128 stands for zero in the data rows.
Some points, one per row:
[144 188 175 108  89  86 135 114 162 160 151 102 144 112 154 116 163 161 163 161 111  49 116 167 167 162 159 166 185 153 146 179 184 186 193 173  90 169 126 153  86 119 103 133 102 159 128 133  44 154 167 121 115]
[  0  28  35  85 114 139 119 121 134 143 133  82  90 115 127 156 123  56 107 101 159 117  91  86 111 131 153  95  31   5   0   0   0   0  38 136 116  63 112 160  75 102 206 106  88 139 121 115  87 199  86  77 187]
[ 87  90 140 114 123 162 120 115 110 112 111 112 154 153 109 108 140  94 131 103 149 160 121 152 107 105 105 101 131 123 126 131 101 128 133  71 176  90 100 112  91 112 120 174 124 138 133 102 174  92  93 138 139]
[  0   0  34 101 139 166 147 137 149 154  99 115  83 105 124 121  87  59  48 136 116 112  96  49 109 165 105  85   0   0  28   1   0   0  46 102 157  68 106 119 131  71 190  83  99 121 151  75 153 141 124  95 147]
[116 120  93  98  93  79 109  83 133 101 134  91 101 120 132 169 110 126 129 101 116 154 115 121 134  48 128  99 121 115  85 127 124 115  92  72 126 106 126 117 100 161 186  84 131  98 155 111 174 145  63 144 187]
[163  47 161 146 134  84  93 101 155 116 109 102 144 146 150 115 118 155 162 120 108 148 148 156 157 121 159 164 138 137 174 122 163 165 173 156 129 131 124 161 140 105 108 177  99  93 112 114 153  99 166 157 153]
[  4  35  68 143 244 255 255 155  77 120 180 185 207 141  46  80  68 118  74  69 122  49 114 110  22   9  24  84  42  65  26  91 116  69  71 136 168 115 122  95 135 116 105 129 196  49 143 117 164 113 110 109 147]
[127 134 142 109 109 102 106 114 161 123 151 138 142 150 117 104 143 142 158 129 123 106  92  49 104 121 157 137  77  71 117 121  84  77  84  45 164 147  98 112 120 110 108 107  95  95 157  49 188  97 154 116 158]
[125 129 164 146  90 118  81 135 148 156 105  97 146 120 163 126 162 109 147 112 115 157 122 165 173 168 126 120 166 124 127 166  47 160 164 115  88 130 126 115 134 120 115 139 135 134 156 124  89 132 150 162 128]
[124 135 143 145 139  86 122  91  97  99  91 128 138 116 124 118 108 135  98 113 111 145  47 110 127 138 170 110  89 116  81 121 125 121  92 113  95  99  43 114  89 164 156 103 133  89 186 151 181  92  94 109 179]
[117  76  86 154 155 211 165 173  99 136 152 165 161 108 121  88  93 136  94 136 140 154 153 145 124  79  82 123 130 119  82  85  87 119  68 130 170 101  96 147  96 120  96 160 150 131 105  80 117 111 142 117  75]
[156 160  47 110  84 124  97 152 160 124 112 146 111 107 152 114 130 126 170 125 151 113 120 131 126 163 121 168 160 202 201 157 196 199 199 141  90 137 125 159 113 120 138  79 104 132 121 173  76 129 171 157 118]
[192 192 138 145 129 124  96 111 159 162 112 143 150 148 151 117 162 168 170 128 113 112 119 125 127 157 160 133 154 203 199 190 196 195 162 177  92 130 165 115  80 158 137  82 103 128 119 173  73 129 132 158 114]
[145 189 176 157 141 138 142 147 111 114 115 149 107  99 134 144 162 174 138 127 142 135 138 107 146 144 157 177 159 200 185 163 135 182 156 130  95 131 155 118 178 119 133 151  48 104 128 107 136 170 159 110 177]
[150 154 177 145  91 127 138 114 124 163 155 145 109 109 150 155 123 126 131 166 150 152 119 169 130 123 163 129 192 198 156 190 194 194 164 172 126 170 126 117  79 119 135  82 103 168 124 134 117 165 169 158 117]
[173 211 185 149  89 125  98 119 129 127 116 148 110 147 147 117 168 133 139 168 113 113 122 132 165 120  47 139 206 178 214 166 209 174 176 182 125 171 165 157 124 155  97 115 143 149  82 139 117 138 169 114  83]
[131  47 167 103  96 126  94 110 119 161 113 100 142 112 157 119 118 120  48 121 115 118 155 124 165 128 158 121 172 137 137 130 135 176 146 152 127 170 124 160 116 119 147 163 102 107 130 168  89 100 161 119 128]
[135 181 170 147  93 119 132 149  47 154 149 139 144 115 118 157 163 116 158 120 151 151 154 166 133 166 124 127 177 183  46 140 180 180 145 162  86 127 164 117 143 128 100 107 141 114  93 170  81 151 123 159  79]
[177 145 177 133 139 192 154 164 107 144 125 129 147  57  57  35 113 106 159 161 117 123 124 102  72 105 125 120 182 127 146 139 146 149 135 141 193 156 130 116 120 162 115 128 196  49  83 126 143 187 126 115 122]
[158 208 184 110 130 123 138 157 127 166 114 110 150 145 111 115 128 172 170 126 111 152 158 171 172 114 159 175 161 214 210 202 165 207 208 179  89 135 126 117 118 156  95  78 102 180  80 135  78 141 133 154  82]
[ 92  95 115 137 143 127 117  78  84  96  93 134 147 124 139 126 144 124 120 100 113 152 108 144 120 171 126 138  74  98  66  70  66  57 109 133 140 121 126 150  77 133 187  73 136 148 150 104 188 115  67  86 137]
[  0   0  77 139 160 142  70 111  93 106 134 120 124 149 125 153 120  60  48 153 161  98  97  89  90 122 115  56   0   0   0  14  11   0  31 162 125 103  95 118  89 128 168 125 125 116 126 117 128  50  61 123  46]
[147 148 150 112 143  92 132 141 115 114 143 134  98 112 152 108 143  96 105 119 120 116 111 117 127 128 163 145 141 139 102 141 146  99 110  84 106 154 165 156 175 109 155 143 149 129 170 113 170  93 136 118 142]
[104  69  83 139 116 154 108 136 133 135 101 143 102 145 106 143  95 125  84 102 153 162 120 147 107 106 101  87  79 103 106 106 107  91  55  79 187  81 110 154 101 126 120  88 122 158 190 130 150 102  74 117 149]
[ 92  52  78 154 186 191 177 118 141 102  98 141 107 148 107 136 124 118  81 100 153 127 133 174 130 155 135 112 105  63  62 103 105  95  64 148 134  64 142 116  87 170  46 121 192 130 178 111  97  94  63  68 177]
[146 104 148 142 138 129 131 146 158 158 145 139 143 156 127 124 114 146 148 117 115 111 111 118 166 126 120 148 147 145 112 111 152 109 155  84  93 156 164 116 187 114 131 187 134  90 157 118 166  50 141 152 172]
[161 137 159 111 124 144 187 127 142 146 132 186 168  84  89  97 133 161 161 113 102 154 158 100 104  91  76 152 145 172 118 120 136 139 167 118 149 150  71 155 148 159 104 117 152 196 116 146 115 127 103 149 147]
10 more points follow, each with its number after it:
[ 83  87 137 109 147  84  76  84 136 106 134  90  96 115 164 119 106 135 101 149 114 109 144 112 121 172 123 112  95 128 125  86  78 116 129  72 147 146 153 119 129  91 129 144  96 108 187 133 188 133  90 153 181] 0
[174 135 164 143  94 131 104 113 162 127 157 110 105 147 108 111 123 129 167 122 149 148 122 168 126 156 116 166 143 148 183 178 150 153 202 116 125 129 163 117 101 109 102 150 143 114  83 130 147 154 167 153  91] 1
[141 150 134 110  89 124  96 148 158 163 152 138 148 116 156 159 125 162 163 157 150 154 119 125  49 166 122 130 184 154 193 184 182 187 150 134  88 131 163 122 124 118 101 133 141 156 130 131  79 114 166 157  76] 2
[114 114  98 134 154 174 185 122 131  92 122 184 195 135 114 116  46 154  48  71 115 144 157 152 127  72 122 139 117 157 165 145 156 150 128  70 137 136  43 106 142 115  99 129 168 195  82  49 147  95 126 109 165] 3
[137 176 123 105 135 138 145 148 154 156 111 109 117 115 154 161 161 123 116 112 106 107 153 163 121 115 112 123 178 179 139 175 179 146 143 150 141 166 162  49 147 121 104 142 108  87 123 169 132 140 170 123 125] 4
[ 81 124 135  46 138 127 123  91 107 158 153  97 101 148 164 157 153  44 136 103 112 115 147  49 116 117 152 141  93  91  84  86 129  87 102 105  87 113 152 120  47 142 176 124  95  90 185 113 190 142  91 156 184] 5
[ 20  61  95 143 164 154 105 134 141 111 137 124  85  90 138 135  86 118 102 126 120  88  47  78  70 145 146  60  10  16   0  33  29  14   0 134  47  47  96 156 122 115 176 143 127 182 142  96 179 144 118 152  85] 6
[156 159 153 109 140  89  96 144 150 116 147 141 142 148 110 152 117 116 122 160 152 105 137 106 109 119 120 154 116 158 154 112 109 140 111 132 101 122 113 154 141 134 145 141  92  85 116 100 176 100 164 161 146] 7
[201 206 149 113  88 125 140 159 124 126 153 110 106 108 110 119 166 170 133 166 151 114 157 132 168  48 163 137 159 212 211 197 163 208  47 180 123 174 167 157  76 117 132  46 147 180 118 137  76 174 168 114 117] 8
[189 154 138 154 140 135 112 123 168 170 157 108 106 144  98 103  46 164 180 134 151 146 105  49 113 112 115 162 182 190 182 177 178 182 144 165 101 134 124 119 161  97  95 100  97 108  43 112 141 184 134 153  46] 9
Which two of these numbered points are nearest to each point below, looking only along the 7 directions in which the first points spread most? Their numbers follow each, nearest first.
[144 188 135 148 129 120  96 150 122 115 112 139  47 150 115 160 161 164 130 123 153 113 156 165 168 164 122 130 187 194 152 184 185 192 193 174 129 131 166 118 124 162 100 128 143 160 123 133  77 118 134 117 116] > 2 4
[165 167 156 148 140 100 151 156 121 162 118 150 114 146 138 103 149 157 130 168 156 109 106 104 143 106 146 153 160 117 117 119 121 161 124  98 122 156 109 117 181 141 135 177 105  80  90  49 173 160 129 160 184] > 7 4
[103 105 146 107 139  84  84  94 145 110 108  96 100 151 159 159 153 151 150 115 151 148 144 152 119 166 163 114 147 145 104 101  98 139 112 122  91 159 160  49 129 140 163 171  95 125 176 144 182  92 108 120 186] > 0 7
[187 188 171 113 152 117 136 180 135 128 121 123 124 124 155 161 131 174 168 113 137 144 116 123 158 106 102 120 147 166 203 199  47 161 197 141 163 150 164 149 121 133  96  78 114 129  80 164 102 181 130 122  89] > 9 2
[173 214 151 152  92  87 147 161 172 127 157 145 148 110  44 150 165 181 143 131 114 151 160 129 125 120 161 180 174 183 217 206 212 215 183 177 132 131 166 158 130 159 131 121 106 148 120 139 116 188 131 112 126] > 8 9
[106 142 100 109 167 140 175 123 148 148 159 161 149  91  75 120  99 144 146 143 106 157 162 158 133  82  87 137 155 116 147 108 113 114 115 114 195  99 125 160 146 138 137 172 190 183 126 142 156 155 154 106 185] > 3 7
[167 165 154 111 125 134 138 128 113 149 159 118 166 156 112 121 172 129 118 144  97 147 165 172 158 142 141 118 187 198 161 191 156 150 186 117 118 130 130 143 144  88  96 148 128 119 119 159 139 130 170 113 106] > 1 2
[ 43 138 125 111 134 126 134 112 121 123  47 139 107 150 114 119 121 120 161 121 113 109 145 156 122 123 159 160 137 175 173 166 133 173  47 148  91 125 161 115 124 162 101 123 101 140 139 164  94 112 165 161  91] > 4 2
[131 138 162  46  98 138 149 111 104 108 118 160 136 165 155 120 120 159 147 141 138 109 119 115 147 142 111 159 131 169 131 179 183 183 177 100 119 116 149 140 118 150 108 112 109  90 130 132 104  50 171 147 139] > 4 1
[110 152 112 107 113 110 115 154 112 149 150 142 139 131  90 131  46 154 167 161 150 109 100 133 142 103 112 147 113 108 145 139  99 138 101 120 175 162 140 113 141 149 136 140 155  89 131 128 148 107 168 157 170] > 7 4
[185 155 133 149 133 125 139 115 162 124 152 145 144 107 105 153 162 168 133 123 115 110 154 165 122 159 120 171 151 160 156 189 188 155 203 177 129 172 165 158  83 151 137  89 142 167 123 126  81 117 170 154  79] > 2 4
[ 55  47  70 145 119  97  75  69  47  99 102  92  99 141 144 137  77 101  74 143 125 143 115  95  49 150 117  74  49   0   0  35   0  14  25 139 154  47  96 158 121  81 138 164 136 122 117  79 134 162 101  99 183] > 6 5
[133 139 106 143  99  80 123 132 103 148 138 129 104 121 139 126 149  93 139 106 152 156 158 124 172 138 125 107 138 140 103 144 143 135 105 118  96 154 167 113 146 170 176 173 134  89 140 156 150 130 117 109 164] > 7 4
[169 134 165 149  97  90  46 113 114 153 110 102 108 147 146 106 151 115 157 158 153 157 154 123 160 117 116 123 173 139 172 124 169 169 133 115  97 167 123 118 183 162 138 120 148 127 137 163 146 147 165 116 139] > 1 7
[ 55  60  83 104  47 107 141 102 151 118 146  93 133  94  99 135  87 123 140 122 164  49  81  71 132 111 150 112  40  46  68  44  81  66  71 110 130 127 116 159 143 115 160  46 127 149 150 118  79 133  81 148 162] > 5 6
[118 134 107 110 154 145  97  91 134 137  96 138 101 100 138 133 128  84  90 110 119 122 114 148 117 163 123 109  86 111 108  74  75  67 108 107 161  94 135 155 132 175 143 162 180 145 178 105 188  89 111 123 161] > 0 5
[158 165 145 149  93 125 100 118 166 163 116 146 108 151 152 155 124 133 132 161 110 151 159 166 170 167 161 174 201 168 207 159 201 164 211 143  89 169 129 159  77 157  97 112 145 141 119 173  77 135 171 155  80] > 2 1
[183 145 128 108  92  85  99 153 165 126 114 139 145 110 148 154 166 164 130 161 153 151 154 165 169 126 121 166 140 187 149 146 183 150 151 165 127 126 163 118  95 119 142 141 102 122 124 174 122 152 164 121  80] > 2 1
[189 196 203 155  93 129 154 173 177 137 119 155 151 140 137 109 132 150 190 135 110 149 120 136 128 150 116 149 229 211 236 221 229 203 244 170  87 170 163 159 133 113 104 156 110 153  99 139 128 201 152  45 118] > 8 9
[134 144 175 155 143 136 144 109 156 122 113 145 107 107 103 139 109 154 160 163 157 154 155 116 158 119 120 163 136 134 133 129 168 176 173 165  99 122 159 158 141 161 134 148 153  91  96 154 139 123 166 159 105] > 4 1
[160 155 142 136 165 157  46 178 148 143 168 194 198 171 104 142 127 167 146 122  80 112 175 171  96  70  75 142 134 140 140 149 209 173 200 115  47 133  60  78 108 173 143 114 135 187  89 177 146 166 124 119 140] > 4 2
[113 110 128 121 207 236 186 170 129  88 153 131 160  74  45  80  72  84 132  94 109 161 127 143  72  96 109  87  94  75 105  65 110 104  51  80 141 102  96 119 151 148 100 179 195 125 106 116 108 159 119  78 128] > 3 7
